Rows are one point carried round by a steady rotation, each followed by how many ticks it has turned.
The counts run from 0 to 206.
[ 10 -12  15  23  51  10  38  24  23  44  16 -18]
118
[-19 -20  18  12 -27  31 -26   7  60  -4  40  10]
176
[-21  -4  43  -2 -45  22 -30  38  22 -14  -4  33]
184
[-49 -16  43 -24   5 -31 -10  17  19  31   1  25]
93
[-16 -25 -14 -11 -34  46 -25  51  28  -4  -4 -13]
71
[-13 -14  28   8  45 -37  -4   2  -4   6  43  45]
202
[-14 -16  24  26  68   5  -2  38  23  11  -5  26]
8
[  8  19 -52  22  11 -17 -46  10  32 -16  31 -26]
56
[ 25 -11  12  30  48  -3  30  10 -15   6  55  20]
114
[-51  -9  50 -16  12 -22 -20  29  28  23 -12  18]
94
[ 21  45 -41  20 -14 -27 -33  37   8 -17 -20  -7]
48
[  7  25 -15  20 -18 -24  14  24  52  32 -45   5]
39
[ 43  17   2  39 -27  13  38  36   4   5 -21  30]
129
[  4  21 -55  -6   6 -35 -32  19  12   7  18 -46]
54
[  1   1 -54   3  -9  14 -43  54  11 -18 -14 -16]
159
[50 23  9 43 -5 -1 40  8 -4  7 40  2]
26
[-29  -3  41 -38 -42 -21 -15  40 -27   6   3  10]
188
[ 18   0   7  17  -1  13  45  45  23  43 -35  -6]
126
[  7 -12 -22  10 -25  23 -28   7  18 -21  71 -10]
169
[-11 -19  -8  -3 -39  51 -30  49  22 -20   3   0]
72
[-32  10  58  -2  -9 -12 -33   7  37   5  30 -13]
87
[-23 -17  27   9  69  -7  -5  36  18  21  -4  12]
206
[-27  -5  39   8  14 -13 -26  32   5 -14 -13  65]
97
[-19 -21  25  -3  54 -37   8  10  -8  20  37  36]
4
[ 22   9  24  36  61   7   2  30 -11  -7  35  -6]
112
[ 39  25  19  28  15  15  31  43 -10  19  10 -41]
23
[ 19  41 -23   4 -10 -59   9   1  22  34  10 -32]
141
[-11  11  41  23  50 -22 -26  12   2 -12  39  24]
1
[ -3 -18  -9  -1 -51  46 -27  43   6 -26  14  14]
73
[ -1 -21 -63  -1   1 -21 -19  -7  21   0  55   7]
59
[ 18  45 -21  31  -2 -43 -12   0  50  17   3 -20]
143
[ 24   8 -14  25 -25 -33  45 -10  36  35   7  36]
35
[ -6   2 -55  -5  -2 -56   1  -4  35  31   1  13]
148
[-16 -26 -41  13   2  28 -33  18  59  -3  18  -1]
64
[-19 -49 -43 -28 -31  21  -6  27  20  16  16  11]
68
[  8   7 -15   4 -23 -41  36   8  41  54 -23  10]
37
[-26 -15  26 -27  15 -29  -1  46 -37  12 -11  40]
100
[ 23  20 -61   1 -20 -45 -18  13 -19 -13  24   7]
51
[-12   5 -50   3  10 -32 -19  15  54  24 -25  -5]
150
[-25 -32 -24 -27 -31  36 -20  47  24  13  -3 -20]
70
[ 20  40 -24  41   3 -43 -17  -6  50   4  10   4]
144
[ 15   6 -16  11 -27 -40  44  -3  35  47  -9  24]
36
[ 19  31 -27  31 -29 -20   3  25  33   2 -38  39]
41
[-34   6  56 -16 -15 -19 -25   9  26  16  38 -24]
86
[ -4   3  39  -1 -46  -2 -22   6  -4 -18  62   9]
82
[  4 -26  13  23  50   8  15  34  -4   1   4  58]
10
[  4  -1  18  -8  51 -22  10  44 -44  18  28 -21]
109
[-18 -32 -11 -25 -27   7  -9   3  24  19  64 -27]
172
[  6  -9 -58  14   5 -18 -30  -6  25 -14  52   9]
58
[  9  -7  13  13  41  22  24  66 -12  17 -26  -1]
15
[  0 -22  -5 -10 -60  35 -20  35  -6 -25  29  19]
74
[ -7  -3 -62 -10  -6   4 -35  54  10  -3 -21 -18]
158
[-30   9  48 -34 -30 -19 -21  46 -19   4  -2  -6]
189
[-13 -51 -45 -16 -27  21  -7  16  21   1  27  25]
67
[  9  25 -47 -12 -30 -48   1  33  -5  21 -34  -4]
45
[ 36  19   6  40 -18  21  37  44  15  14 -32  17]
128
[  7  -3 -21  14 -16  28 -40  18  22 -24  57 -28]
168
[-41 -27  32 -31 -43  10  -9  29  31  26   1   1]
181
[-20   1  32 -16  36 -16 -15  63 -30   8 -22   7]
102
[-32  -9  45  -8 -40  25 -29  38  33  -2 -12  13]
183
[ 15  16 -62 -11 -12 -52 -19  13 -14   0  25 -11]
52
[-30  -9  44   2 -12 -25 -18  -8  23   0  41  49]
90
[-25 -21  10  -9 -22  22 -23  13  53  15  40 -31]
174
[-10  -3  33  21  50 -29 -16   6  -3  -7  43  41]
2
[ 29  16  -1  44 -16 -21  36  -9  43  25  10  36]
34
[-18 -25 -45   0  13  16 -33  22  58   9  15 -20]
63
[ 42  17  -9  11 -44 -15  50  29 -22  22  -9  17]
131
[-13 -29 -62 -13   1 -22 -14  -2  26  11  46  -4]
60
[-18   9  40 -19   0 -50 -18  15 -34  -1  43  15]
195
[ 15 -11   3   6  -1   8  60  39  13  53 -21   0]
125
[-16  15  46  17  49 -27 -31  19   5  -5  29   2]
0
[-23 -13  23  12  71  -5  -1  37  21  25  -4  10]
7
[ 15  43 -18  18  -2 -53  -1   2  39  29   3 -34]
142
[ 42  14  -3  26 -36  -2  43  31 -11  14 -12  29]
130
[-33  -1  47   7  18  -7 -29  35  21  -7 -16  46]
96
[ -1 -15 -73   1 -14 -19 -18  19  15  -6  -7  44]
154
[ 34  46   3  15 -27 -17  20  40   0  23 -22 -32]
134
[-25 -30  -3 -21 -25  14 -15   7  38  24  51 -37]
173
[-44 -20  45 -23  -3 -38  -9   3  16  26  21  34]
92
[-22 -11  33  -3  12 -21 -13  32 -15 -12  -4  71]
98
[-17 -29 -57 -18   7 -13 -17   7  37  24  34 -19]
61
[-16 -29  14   6 -39  26 -18   1  48  -3  42  31]
177
[ 22  24 -35  23 -34 -29   6  19  15  -1 -31  46]
42
[  1 -18 -53 -27 -23   0 -23  30 -20  -1  41 -33]
164
[ 29 -16  10  47  27  22  43  17  25  22  11  36]
121
[  5  17 -59 -14   0 -46 -22  16  -5   9  24 -35]
53
[-15  -1  25 -26 -49  18 -22  41  -3  -1  27 -41]
78
[ 11   2 -58   9 -13  18 -43  47   2 -32   1  -3]
160
[-20 -10  40 -22 -54  -1 -14  29 -13 -12  12  47]
186
[-29  -8  28 -28  25 -25  -5  56 -35  14 -18  18]
101
[-30  -2  47 -28 -29 -23 -17   5   9  19  49 -22]
85
